0: "29 25 22 21 16 19 11 18 14 3 10 2 8 2 -10 1 10 12"
1: "-12 16 3 -8 -13 -15 -21 -25 -30 -28 -24 -28 -24 -37 -41 -37 -39 -62"
2: "-6 -24 -29 -42 -31 -38 -44 -42 -51 -56 -50 -55 -51 -50 -54 -47 -22 -37"
3: "-2 -8 -5 -17 -10 9 11 22 12 2 0 -8 -6 -6 -2 -13 -12 7"
4: "46 42 30 26 15 22 20 32 35 21 25 19 13 25 23 13 8 -10"
5: "-12 12 6 -1 -9 -10 -14 -5 -10 -4 0 3 0 -8 4 0 -10 53"
6: "-20 -18 -13 49 37 31 21 12 4 9 15 34 32 24 25 30 27 5"
7: "44 28 37 31 28 28 31 24 22 18 19 17 6 5 -2 -1 -14 10"
8: "39 32 35 26 19 17 15 15 29 17 15 12 10 3 -4 11 -2 -12"
9: "47 30 31 23 23 16 12 10 28 22 30 15 15 27 30 20 15 -2"
10: "-17 17 11 0 -2 -2 0 1 13 16 13 32 34 25 58 46 58 54"
11: "-17 10 13 4 0 -8 3 4 18 18 13 9 22 24 9 49 55 52"
12: "-17 -14 -14 -10 36 27 22 10 2 -3 -2 -5 -3 14 12 1 -7 23"
13: "-9 10 0 -4 -12 -13 -18 -24 -24 -14 -18 -24 -25 -34 -39 -36 -45 -60"
14: "26 28 17 14 24 20 28 22 26 19 17 16 13 23 18 3 8 11"
15: "4 -2 -13 16 13 19 17 7 8 15 8 11 10 19 31 18 15 16"
16: "-29 -25 -32 -44 -51 -56 -67 -66 -61 -70 -65 -43 -48 -42 -51 -31 -14 -32"
17: "46 35 31 22 17 16 14 4 27 19 18 15 15 6 10 7 5 -12"
18: "3 -5 -13 13 16 20 18 7 18 18 17 16 19 14 25 18 13 23"
19: "-9 -21 -29 -38 -34 -40 -44 -45 -49 -51 -50 -57 -64 -58 -61 -47 -18 -40"
20: "41 34 32 24 18 15 13 6 6 -1 -5 -9 -11 -12 -14 4 16 12"
21: "-15 13 3 0 -6 -9 -14 -8 -8 12 7 5 0 15 8 6 52 58"
22: "-21 -19 -9 47 36 31 22 13 18 16 43 41 35 34 35 30 22 5"
23: "26 30 27 31 28 39 27 31 27 34 24 20 27 22 15 2 9 12"
24: "4 -4 -14 -8 -15 -16 18 8 12 11 -3 -1 3 5 -4 18 11 21"
25: "-20 1 61 46 35 25 25 28 25 24 42 44 37 33 31 29 19 5"
26: "1 -10 -11 -17 -12 10 14 19 13 6 1 -3 1 8 -1 -9 -21 8"
27: "28 27 19 21 18 11 6 2 -4 -7 4 -1 -6 -13 -3 1 2 -13"
28: "-21 0 56 43 38 30 24 27 26 22 19 37 36 33 34 20 16 1"
29: "-40 -15 -22 -21 -26 -31 -38 -43 -17 5 -6 -10 -14 -20 -20 -13 -2 12"
30: "31 26 21 9 26 21 30 33 27 25 20 17 13 6 11 3 -9 13"
31: "-11 -1 -9 -18 -18 -24 -31 -27 -14 -16 -20 11 13 21 3 -8 -3 -9"
32: "4 -8 -16 -6 -12 -18 15 13 11 12 -1 8 2 6 -1 19 16 16"
33: "-19 -21 -9 -10 38 28 20 11 2 -2 0 -3 -1 19 16 3 -2 6"

"2 -16 -14 -12 -22 -29 -28 -12 -2 1 -6 -11 -19 -23 -29 -30 -30 10" >> 29 3 31 5 26
"-5 -23 -10 -22 -27 -21 -17 -25 -18 -23 -17 -12 8 14 2 -2 -5 -1" >> 31 29 24 26 3
"30 24 23 20 15 8 8 7 -2 5 6 1 -3 -7 -8 1 1 -11" >> 27 0 20 8 17
"28 28 18 11 25 21 33 28 21 17 22 16 15 22 15 2 9 12" >> 14 30 23 4 7
"-55 -37 -20 -20 -17 -28 -35 -36 -40 -27 -11 -14 -15 -18 -16 -11 -25 -44" >> 29 13 1 31 2
"-14 10 11 3 1 11 10 27 26 26 44 41 46 68 64 62 62 52" >> 10 11 22 25 18
"43 26 31 24 16 18 13 3 2 -4 7 4 -4 -13 -7 8 3 -11" >> 27 20 0 8 17
"-19 3 19 42 36 28 18 12 5 10 12 2 2 18 15 13 10 -5" >> 15 6 18 33 14
"42 32 35 27 19 19 7 4 8 3 -1 -1 -6 1 -4 4 10 11" >> 20 0 27 8 17
"-34 -16 -22 -21 -27 -25 -38 -43 -42 -23 -2 -9 -18 -22 -25 -32 -29 8" >> 29 31 13 1 5
"42 31 36 22 15 3 -2 8 1 19 12 17 14 2 21 12 10 -12" >> 17 8 9 27 0
"-18 -18 -12 39 39 31 23 13 5 7 3 2 25 24 14 6 15 7" >> 6 15 18 33 12
"31 24 20 8 9 3 4 -2 -2 8 7 8 -4 -10 -5 -3 0 -13" >> 27 0 20 8 17
"29 29 22 20 14 8 8 4 -1 -10 4 -5 -11 -14 -24 -22 1 -14" >> 27 20 0 8 17
"-24 -35 -36 -42 -49 -52 -38 -48 -41 -21 -18 -20 -10 -13 -16 -28 -16 -27" >> 29 31 2 16 19
"44 30 37 20 13 23 8 6 7 -2 2 -2 -7 -2 -4 2 8 11" >> 20 0 27 8 17
"45 35 37 26 12 16 6 5 7 6 2 2 -7 -3 -4 0 5 14" >> 20 0 27 8 17
"-19 -19 -9 43 41 28 22 13 21 22 36 44 34 30 33 28 22 5" >> 22 6 18 28 15
"-35 -10 -13 -18 -21 -35 -37 -8 7 1 -7 -9 -5 -10 -1 -8 -7 12" >> 29 31 5 3 24
"-11 0 -11 -18 -19 -24 -19 -5 -16 -8 19 19 23 17 5 8 8 17" >> 31 32 5 24 21
"-25 -38 -32 -45 -52 -59 -62 -70 -71 -73 -78 -76 -26 -14 -18 -30 -16 -30" >> 16 2 19 1 29
"2 -7 -18 17 19 23 15 9 21 14 24 22 26 23 26 15 19 19" >> 18 15 6 22 14
"-27 -37 -39 -42 -47 -31 -37 -39 -10 -2 -12 -24 -9 -12 -19 -30 -11 -22" >> 29 31 13 1 2
"-21 -18 -10 46 37 29 24 8 4 4 2 5 28 28 12 5 18 9" >> 6 15 18 22 33
"-37 -18 -22 -21 -23 -36 -32 -35 -19 2 -3 -12 -15 -20 -29 -33 -27 10" >> 29 31 13 5 1
"-35 -12 -16 -18 -20 -31 -33 -42 -43 -21 -5 -14 -18 -23 -28 -35 -24 7" >> 29 31 13 1 5
"-3 -17 -11 -19 -28 -26 -35 -39 -34 -20 -28 -29 5 3 7 -7 -16 -18" >> 31 29 13 1 5
"-21 -23 -10 47 37 33 19 15 5 9 11 31 34 26 21 21 18 2" >> 6 22 18 15 28
"45 32 40 33 29 27 32 34 22 29 22 19 14 7 9 1 -12 17" >> 7 30 23 14 8
"41 32 33 22 18 18 16 17 29 20 9 15 2 4 -8 10 5 -15" >> 8 17 0 7 4
"-10 10 9 -2 -5 -7 -12 -1 -2 -6 -12 -13 -12 -14 -21 -41 -25 -26" >> 13 3 1 26 27
"-27 -24 -34 -40 -51 -55 -63 -73 -75 -66 -72 -76 -51 -40 -46 -26 -18 -26" >> 16 2 19 1 29
"26 29 37 23 26 23 32 23 24 19 19 14 8 23 18 -1 11 14" >> 14 23 30 7 4
"4 0 -4 -17 -25 -30 -24 -10 -1 7 -11 -5 -8 -4 0 -16 -14 7" >> 31 5 3 26 29
"0 -6 -15 13 14 21 15 15 23 11 15 17 14 12 7 19 19 24" >> 18 15 32 24 14
"39 32 32 21 14 20 6 6 8 -6 -3 -11 -10 -1 13 23 33 55" >> 20 0 27 14 21
"31 25 41 35 30 35 33 31 26 28 23 18 28 24 17 3 6 10" >> 23 14 7 30 4
"41 34 38 33 26 26 29 32 25 23 22 18 11 8 7 -2 -10 13" >> 7 30 23 8 14
"-30 -39 -38 -45 -54 -53 -64 -65 -59 -63 -68 -25 -24 -14 -16 -26 -13 -29" >> 16 2 19 29 31
"-3 -18 -10 -16 -27 -24 -20 -9 -15 -7 -4 15 20 10 8 6 -2 1" >> 31 32 24 5 26
"-25 -25 -31 -43 -56 -57 -67 -70 -72 -69 -77 -78 -50 -57 -51 -32 -13 -26" >> 16 19 2 1 13
"5 -7 -13 19 18 20 14 7 19 18 12 21 21 15 20 15 16 18" >> 18 15 6 14 32
"-12 11 11 2 2 11 10 5 13 20 19 46 32 27 30 45 51 52" >> 10 11 18 15 21
"-9 10 3 4 -6 -11 -17 -2 -5 -8 -11 -9 -15 -16 -21 -32 -42 -27" >> 13 1 3 26 31
"-9 9 11 3 4 11 8 4 13 18 15 39 33 36 57 64 61 55" >> 10 11 18 15 21
"32 30 24 19 15 11 8 5 -3 -10 5 2 -4 -12 -25 -17 1 -12" >> 27 20 0 8 17
"-51 -5 -6 -12 -23 -30 -24 -24 -21 -10 -5 -6 -9 -9 -4 -12 -20 6" >> 29 31 5 3 26
